In the rows, 128 means zero.
A single turn carries every row of the set below to another of its rows. Some are shown first; where does it send the rows asked next?
fov: [140 114 100 102 168 126 164 114 109  97 142  94 145 142 123 165 150 118
 164 117 129 139 108 141]
nosig: [153 140 143 111 141 160 111 137 113  96 138 106 148 124 126 162 110 136
 103 122 116 100 163 135]
Dapi: [162 118 113 145 131 149 116 136 103 134 153 101 121  93 145 145 162 119
 141 104 131 130 139 103]
Ruma: [140 154 137 145  96 107 106 112 106  95 124 127  89 147 116 165 125 105
 175 119 109 121 132 126]
kuz: [ 93 128 118 160 137 105 155 131 118 117 181 136 133 154 110 114 134  95
 165 164 126 122 137 134]
Niviv: [138  97  98  98 143 103 100 109 126 115 121 126 127 141  65 174 110 116
 146 149 117 115 135 146]
Lofo: [156 129 168 133 144 115 127 105 141 104 140 141 118 107  92 131 156 113
 179 135 111 138 159 112]
pef: [139 123 110 119 167 134 106 160 119 111 115 103 174 117 119 151 161 101
 130 142 114 128 159 107]
Tezil: [148 134 149 139 104 100 118 124  75 119 158 151 125 136 114 184 119 121
 164 142 121 141 148 123]
rosag: [121 108 146 148 141 133 146 131 133 114 159 121 133 142  89 135 159 157
 149  99 156 132 150  84]
mugo: [112 124  92 145 178 162 129 109  99 105 133 137 120 149 108 147 131 148
 157 124 100 130 160  91]
gobat: [105 120 116 114 119 159 132 160 154  95 133 150 135 133  97 154 117 128
 183 161  86 142 156 147]
Lub: [112 113 121 154 122 130 113 113 166 161 123 110 119 139 118 183 122 130
 155 158  99 120 145 136]
fasal: [ 95 133  86 154 155 130 144 111 101 118 139 111 150  93 141 142 134 143
 145 148 116 140 166 108]
Sinuz: [114  92 136 166 119 129 127 150  83 103 111 134 133 156  93 131 118 120
 159  99 129 128 153 111]
Gev: [154 122 110 125 121 124 156 110  85 115 135 101 146 117 122 152  99 135
 126 154 117  87 129 143]
Pobub: [133 107 123  90 171 141 135 167 114 101 150 119 142 165 108 149 154 105
 148 133  88 109 148 100]
kisi: [ 95 130 118 113 143 180 122 126 158  96 165 129 139 140 121 134 126 139
 133 125 144 133 146 132]
Zod: [107 116 128 130 151  95 162 130 135 128 151 174 129 155 109 134 159 144
 129 139 100 117 166 139]
keti: [118 134 139 134  92 119 132 126 120 129 146 176 107 128 135 131 120 128
 115 147 112 125 154 135]
tino: [108 111 120 141 116 121 145 146 140 140 133  67 151 154 101 166 112 146
 121 149 125 119 172 125]
nebok: [160 140  96 162 148 132 152 136 152  97 110 130 142 113 139 156 138 121
 153 136 102 123 159  98]
Roduf: [119 113 116 120 108 173 117 144 140 100 136 156 126 141  96 145 128 125
 165 171  93 153 156 151]
zesav: [129 120 132 156 137  93 128 141  77 103 159 144 111 158 114 164 145 111
 178 122  92 134 141 141]
gov: [158 119  95 105 161 140 123 137  84 136 126 111 117 128 124 154 164 127
 131 121 134 149 157 103]
zeze: [130  96 109 105  97 147 123 119 104 113 159 119  91 148  79 152 135 134
 123 167 116 165 157 127]
Pedi: [139 108  95 167  97 118 152 130 111  99 176 114 110 119  90 164 144 138
 151 166 131 108 141  95]
dubu: [105 133 117  66 128 116 138 119 148 146 140 114 122 123 103 180 144 147
 172 143 120 117 151 122]
gegog: [128 130  98 120 119 121 143 145 126 112 154  98 130 104  95 144 117  92
 131 146 171 150 183 113]
mup: [ 79 134  94 115 108 121 151 135 142 122 149  91 103 138  95 148 137 130
 154 124  96 101 173 103]
buvu: [124  80 112 114 128 118 138 152 152  91 155  88 104 110 108 150 115 125
 133 122 148 132 178 135]
finos: [139 122 138 119 115 134 150 141  99 133  93 142 157 128 106 124 111 135
 165 146  90 124 150 131]
Let: [126 130 111 116 155 163 115 139 106 104 106 113 147 154  93 128 174  95
 138 139  97 123 137 119]
Bevon: [114  92  99  97 124 111  96  97 110 117 114 140 149 131 106 151 143 127
 141 170 141 133 160 138]
gir: [123 135 138 141 141  96 146 166 117 137 160 133 120 139 135 134  82 117
 153 156 108 125 147 103]
Baved: [167 117 121 145 162 118 126 165 110 134 142 110 123 110 126 163 148 153
 121 126 110 141 133 136]
Zim: [123 127 149 143 143 129 147 132 139 119 174 124 139 142 102 139 158 154
 157 125 161 131 151  85]
Bug: [125 105  97 138 102 124 116 164 139  99 154 123 147 104  96 168 147 100
 163 175 136 104 147 144]
Bef: [118 110 120 107 116 112 122 101 149 114 143  99  89 106 101 169 134  96
 132 141 146 135 170 144]
vul: [111 136 119  92 148 163 137 121 157  89 172 125 144 150 119 147 136 132
 141 123 146 136 140 142]
Vumav: [151 121 146 121 131 133 139 137 115 126  89 135 153 125  98 127 105 119
 188 142  93 118 150 126]
mipo: [158 124  94 127 115 121 168  95 100 116 127 104 139 119 119 143 110 124
 140 154 111  93 125 131]
medub: [ 94 119 162 145 131 120 153 151 111  68 147 129 137 148 110 150 157 108
 152 148 121 150 182 146]
gif: [ 87  98 154 172 129 144 138 108 121  93 157 116 125 128  99 153 146  98
 152 118  96 130 170 147]
laka: [146 104 113 166 102 117 156 119 116 109 170 114 103 139  89 172 134 157
 140 158 125 106 150  93]
gepel: [135 166  92 123 141 150 137 104 132 119 112 149 140 162 130 163 133 108
 138 149 131 132 169  98]
tibiz: [126 127 179 157 135 117 126 156 116  83 155 141 109 136 121 162 139  98
 130 136  92 136 166 122]
Zokik: [ 99  98  93 119 110 100  92 122 116 107 133  98 133 142  83 156 107  94
 144 138 130 116 161 151]

Lub turns into gepel
dubu turns into mugo
Sinuz turns into Bug
Where do these go?
Niviv turns into Let
Zim turns into laka
Vumav turns into Roduf
Ruma turns into Bevon
gov turns into zesav

A single turn carries every row of the set below to another of its rows. Some are shown first; where does it send the rows asked next?
pok: [122 128 100 107 156 140 130 117  68 149 108  91 179 124 165 125 164 127
  97 132 138 146 126 139]
tava: [130 155 141  96 141 163 104 135  96 137  93 124 175 150  91  88 153 120
 126 143 120 160 160 173]
moga: [134 110 160  93 112 185 110 134 117 131 142 111 151 149 111 114 117 123
 115 143 119 147 179 143]
fuf: [116 156 127 103 114 126 126 112 113 117 128 111 144  83  97  75 113 148
 100 117 115 153 116 155]
guk: [106 137 100 109 126 153 129 121 134 156 153  91 168 129 162 127 165 132
 144 124 162 124 121 115]
bima: [126 120 106  95 164 136 139 116  81 152 117  85 145 127 148 159 177 143
 100 122 123 143 129 125]
gubi: [117 151 134 106 149 152 105 122 173 143 130  93 160 125 154 173 162 143
 140 117 137 144 132 151]
Vugov: [120 103 116  90 169 123 109 112  88 132 120  86 163 120 151 125 159 120
  81 115 157 144 138 151]
budu: [122 158 139 180 155 149 113 119 135 134 123 113 172 113  96 101 164 129
 149 131 132 118 133 147]
puseb: [127 121 136  70 143 146 109 128  99 132 125 115 138 151  67  88 158 121
 118 125 137 141 165 150]
fuzi: [114 155 124 112 139 155  93 119 164 140 125  98 188 121 169 139 152 129
 136 124 156 142 130 163]
mok: [134 112 165  99 116 186 112 136 116 131 141 113 151 150 112 116 116 124
 116 143 115 152 179 142]
tanam: [ 96 107 142 106 153 132 110 124 158 133 161  90 151 130 144 140 157 126
 124 106 171 137 134 131]
Bok: [118 153 125  96 116 124 133 112 117 120 134 108 128  85  89  90 120 158
 103 112 107 149 115 145]
muvo: [108 162 146 130 125 131 140 126 106 122 120 117 152  91 101  91 115 153
 106 123  96 171 110 151]
Fim: [125 195 112 117 148 120 150 118 126 148 138  84 154 126 173 125 130 140
 103 130 131 134 119 140]
zemir: [124 142 142 164 160 142 121 116 143 134 138 105 139 114  78 121 173 140
 149 119 128 109 138 133]
gumon: [108 158 131 119 160 103 152 123 122 137 160  84 142 131 161 112 125 127
  87 118 154 137 124 129]
sedu: [126 192 112 112 150 119 154 117 131 148 141  82 143 127 166 136 134 145
 104 128 126 133 119 134]
tibeg: [139 129 105  76 165 134 105 104 105 139 105  85 154 115 149 156 167 138
  92 118 132 140 138 161]
fasef: [142 126 150  91 107 193 113 131 119 137 134 111 152 148 114 124 120 130
 122 148 107 145 177 144]
genil: [134 116 149  99 106 191 123 135 105 141 143 112 152 151 116 111 121 126
 122 150 115 144 173 130]
nenid: [126 142 144  98 145 160 137 142  86 148 111 120 141 160  74 117 168 137
 137 140 102 157 152 134]
levig: [128 145 125 151 151 140 100 107 145 129 137 105 155 105  86  94 164 127
 141 119 150  99 141 149]
gal: [115 149 142 107 125 123 140 119 119 120 132 110 122  90  86 106 122 161
 105 111  97 159 116 140]
neset: [135 116 152  99 107 190 124 136 107 141 143 111 149 152 114 117 122 129
 123 149 112 146 173 128]
vako: [109 157 137 121 119 128 132 120 105 119 124 115 155  86 103  74 112 145
 102 121 111 163 113 153]
dufon: [100 141 125 133 139 155 143 134 132 159 145  97 168 137 162 151 167 139
 149 129 140 143 117 111]
zaga: [ 88 115 157 135 160 139 113 136 145 134 148 100 178 134 159 131 151 118
 125 117 167 155 131 138]
dibir: [124 177 138 105 166 107 126 115 152 129 140  82 143 123 160 132 121 133
  86 116 141 142 133 162]
zutob: [129 144 116  83 126 161 118 130  81 145 113 119 161 150  84  73 158 121
 129 141 132 140 156 147]
mizu: [129 139 124 110 172 140 111 119  94 139  90  94 180 122 163 153 161 132
  95 129 123 162 133 167]
Perok: [107 158 140 124 166 103 157 126 123 138 157  83 138 133 160 123 126 132
  89 117 145 143 123 126]
zup: [139 144 140  71 145 157 111 129 112 137 107 116 132 150  68 121 164 138
 128 129 110 147 163 158]
kop: [121 149 128 168 150 145 109 114 133 133 133 109 170 110  94  84 162 123
 143 126 148 107 136 145]
kuno: [121 179 145 116 168 108 128 120 149 129 134  86 150 125 165 133 120 133
  88 119 138 149 130 164]
fek: [116 131 165 111 156 153 121 147  88 134 107 126 160 160  80  98 155 120
 123 137 119 169 159 152]
mefu: [115 106 143 112 186 125 125 125  88 135 114  91 156 129 148 155 164 130
  87 117 131 163 134 143]
tovoz: [142 127 151  96 107 194 111 133 117 138 133 112 156 148 116 119 119 129
 123 151 109 147 176 145]
serez: [121 149 152 177 166 143 115 122 142 132 128 110 156 115  86 119 167 134
 147 124 127 122 136 146]
Totu: [111 157 151 121 129 127 142 125 115 119 124 113 135  92  92 107 119 160
 106 117  89 171 113 147]
disa: [131 148 124 148 151 142 112 107 148 134 138 103 141 108  79 113 172 138
 147 118 136  97 139 140]

gal turns into Bok
sedu turns into dibir
Where do these go?
zup turns into puseb
zemir turns into disa
tovoz turns into mok
fuzi turns into zaga
mizu turns into mefu

